In the rows, zero is written as 100.
Z: rows in a few groups, each row roughly a mix of its group's directions (some rows in no group)
Z (100 x 10)
117; 95; 131; 89; 108; 86; 78; 93; 128; 129
76; 67; 119; 118; 70; 100; 93; 121; 100; 109
107; 90; 128; 87; 120; 77; 90; 90; 135; 119
114; 96; 97; 114; 135; 60; 114; 92; 86; 112
112; 132; 75; 92; 110; 97; 90; 65; 88; 79
69; 111; 111; 121; 96; 72; 101; 135; 106; 86
93; 126; 116; 121; 82; 95; 107; 99; 65; 128
76; 128; 80; 129; 79; 115; 110; 105; 80; 108
109; 95; 91; 115; 138; 66; 108; 80; 84; 109
68; 107; 110; 92; 69; 121; 82; 115; 114; 79
90; 88; 72; 66; 111; 90; 112; 67; 105; 87
126; 119; 87; 83; 134; 91; 107; 69; 102; 88
112; 115; 94; 117; 98; 147; 82; 120; 115; 100
114; 101; 98; 97; 99; 122; 116; 48; 87; 107
74; 103; 96; 86; 65; 136; 86; 108; 112; 94
69; 116; 101; 126; 88; 74; 88; 108; 76; 84
113; 94; 128; 88; 129; 76; 89; 87; 124; 121
128; 125; 116; 110; 102; 94; 142; 95; 87; 89
89; 63; 127; 123; 71; 95; 97; 110; 106; 107
112; 99; 102; 124; 131; 64; 118; 90; 84; 113
97; 112; 112; 117; 106; 74; 96; 147; 86; 110
92; 101; 97; 81; 57; 134; 98; 115; 113; 107
80; 110; 87; 105; 101; 71; 67; 125; 82; 83
127; 83; 126; 83; 106; 69; 85; 84; 117; 111
121; 129; 92; 87; 141; 85; 115; 89; 99; 95
108; 111; 116; 129; 75; 128; 82; 119; 98; 122
119; 103; 121; 116; 86; 136; 89; 125; 83; 117
112; 108; 113; 70; 114; 73; 102; 106; 135; 119
120; 103; 112; 97; 58; 118; 86; 120; 116; 119
118; 82; 92; 70; 116; 123; 110; 69; 117; 106
82; 75; 103; 108; 60; 119; 82; 121; 99; 110
80; 110; 98; 101; 68; 144; 91; 114; 111; 98
111; 97; 103; 120; 133; 58; 101; 87; 85; 107
113; 100; 108; 119; 138; 66; 108; 81; 87; 94
75; 102; 85; 93; 56; 115; 84; 89; 119; 110
122; 99; 97; 120; 138; 72; 116; 88; 86; 109
119; 100; 115; 81; 112; 82; 80; 92; 140; 118
115; 103; 116; 74; 126; 72; 97; 93; 131; 111
109; 129; 90; 107; 80; 91; 112; 111; 67; 131
102; 62; 104; 92; 128; 99; 89; 101; 137; 108
120; 134; 71; 77; 126; 106; 96; 89; 92; 94
134; 125; 84; 82; 132; 96; 103; 79; 96; 95
76; 95; 87; 85; 110; 80; 135; 70; 100; 84
74; 95; 100; 86; 114; 87; 128; 71; 93; 70
110; 98; 81; 107; 143; 68; 118; 87; 98; 102
126; 98; 109; 119; 126; 59; 101; 82; 94; 106
79; 107; 110; 123; 96; 70; 89; 138; 85; 97
96; 85; 84; 73; 107; 128; 104; 58; 106; 99
93; 96; 81; 86; 133; 103; 114; 67; 99; 71
83; 127; 89; 114; 94; 116; 115; 98; 64; 73
81; 123; 81; 116; 82; 123; 106; 97; 80; 67
109; 91; 123; 79; 108; 84; 83; 83; 140; 88
82; 86; 116; 89; 120; 105; 98; 91; 136; 66
81; 116; 94; 122; 68; 87; 79; 109; 105; 69
89; 61; 97; 87; 106; 101; 100; 110; 144; 94
90; 50; 94; 93; 123; 104; 112; 105; 110; 79
135; 113; 120; 115; 89; 129; 90; 122; 118; 97
82; 96; 87; 72; 78; 134; 118; 124; 100; 105
95; 115; 96; 114; 80; 132; 100; 104; 61; 78
101; 125; 110; 128; 83; 91; 95; 87; 71; 131
110; 71; 95; 72; 102; 136; 107; 86; 117; 117
92; 102; 96; 101; 94; 146; 74; 130; 92; 104
116; 125; 99; 122; 82; 93; 85; 88; 75; 133
80; 112; 81; 123; 85; 118; 118; 109; 63; 96
111; 146; 86; 103; 96; 95; 99; 107; 90; 135
69; 87; 116; 122; 74; 102; 100; 131; 87; 115
126; 124; 80; 77; 130; 102; 103; 74; 103; 90
81; 98; 97; 91; 62; 126; 73; 118; 102; 114
115; 126; 86; 92; 131; 84; 105; 66; 87; 86
87; 99; 102; 123; 74; 80; 68; 127; 84; 91
100; 120; 117; 104; 69; 74; 114; 103; 81; 130
90; 98; 103; 116; 91; 71; 70; 138; 86; 95
81; 106; 87; 92; 76; 133; 73; 122; 119; 98
130; 89; 107; 82; 129; 79; 84; 93; 120; 122
94; 92; 89; 86; 147; 109; 103; 99; 120; 74
115; 131; 117; 94; 69; 105; 101; 109; 64; 104
90; 95; 108; 111; 109; 57; 82; 133; 104; 85
117; 61; 124; 87; 103; 109; 74; 93; 120; 89
135; 98; 84; 107; 143; 83; 106; 93; 97; 108
102; 144; 96; 115; 73; 93; 100; 94; 77; 116
83; 118; 93; 117; 72; 118; 116; 109; 64; 88
108; 80; 95; 75; 108; 127; 115; 63; 118; 104
106; 98; 94; 104; 125; 73; 135; 66; 95; 96
114; 89; 99; 83; 98; 135; 122; 67; 120; 109
66; 104; 103; 121; 86; 76; 83; 128; 85; 89
110; 105; 114; 117; 142; 70; 105; 117; 93; 85
119; 95; 107; 99; 76; 111; 71; 129; 94; 132
83; 75; 122; 120; 65; 108; 104; 122; 113; 110
80; 70; 115; 119; 60; 107; 87; 110; 100; 105
126; 94; 102; 107; 134; 63; 117; 92; 89; 107
87; 111; 81; 113; 78; 114; 118; 106; 62; 77
79; 78; 122; 122; 64; 113; 109; 114; 110; 110
90; 98; 103; 78; 53; 108; 90; 121; 119; 109
81; 94; 77; 122; 71; 118; 114; 108; 73; 84
126; 80; 105; 96; 121; 126; 101; 117; 118; 68
67; 106; 85; 113; 69; 108; 128; 112; 87; 83
88; 55; 112; 119; 120; 103; 92; 78; 101; 84
83; 120; 77; 124; 80; 123; 104; 98; 75; 79
68; 91; 101; 97; 106; 60; 125; 93; 79; 104
97; 98; 117; 83; 56; 127; 84; 116; 105; 100

one row of each group, then the others: which group is each in?
114; 88; 95; 84; 95; 134; 115; 61; 116; 103  E
71; 96; 95; 82; 59; 123; 97; 117; 99; 112  U
122; 118; 95; 71; 132; 98; 104; 123; 109; 123  D

124; 123; 83; 92; 84; 60; 100; 92; 103; 123  D
125; 138; 110; 104; 103; 89; 81; 83; 83; 124  D
114; 83; 117; 84; 122; 93; 77; 88; 140; 103  D
74; 85; 116; 111; 82; 99; 103; 143; 120; 103  E
84; 108; 104; 100; 78; 124; 56; 106; 116; 84  U
70; 95; 94; 89; 107; 72; 135; 78; 96; 86  U
118; 129; 74; 77; 129; 100; 99; 79; 98; 87  E
99; 107; 105; 112; 106; 71; 82; 147; 86; 104  E
134; 83; 111; 87; 119; 115; 120; 85; 99; 129  E
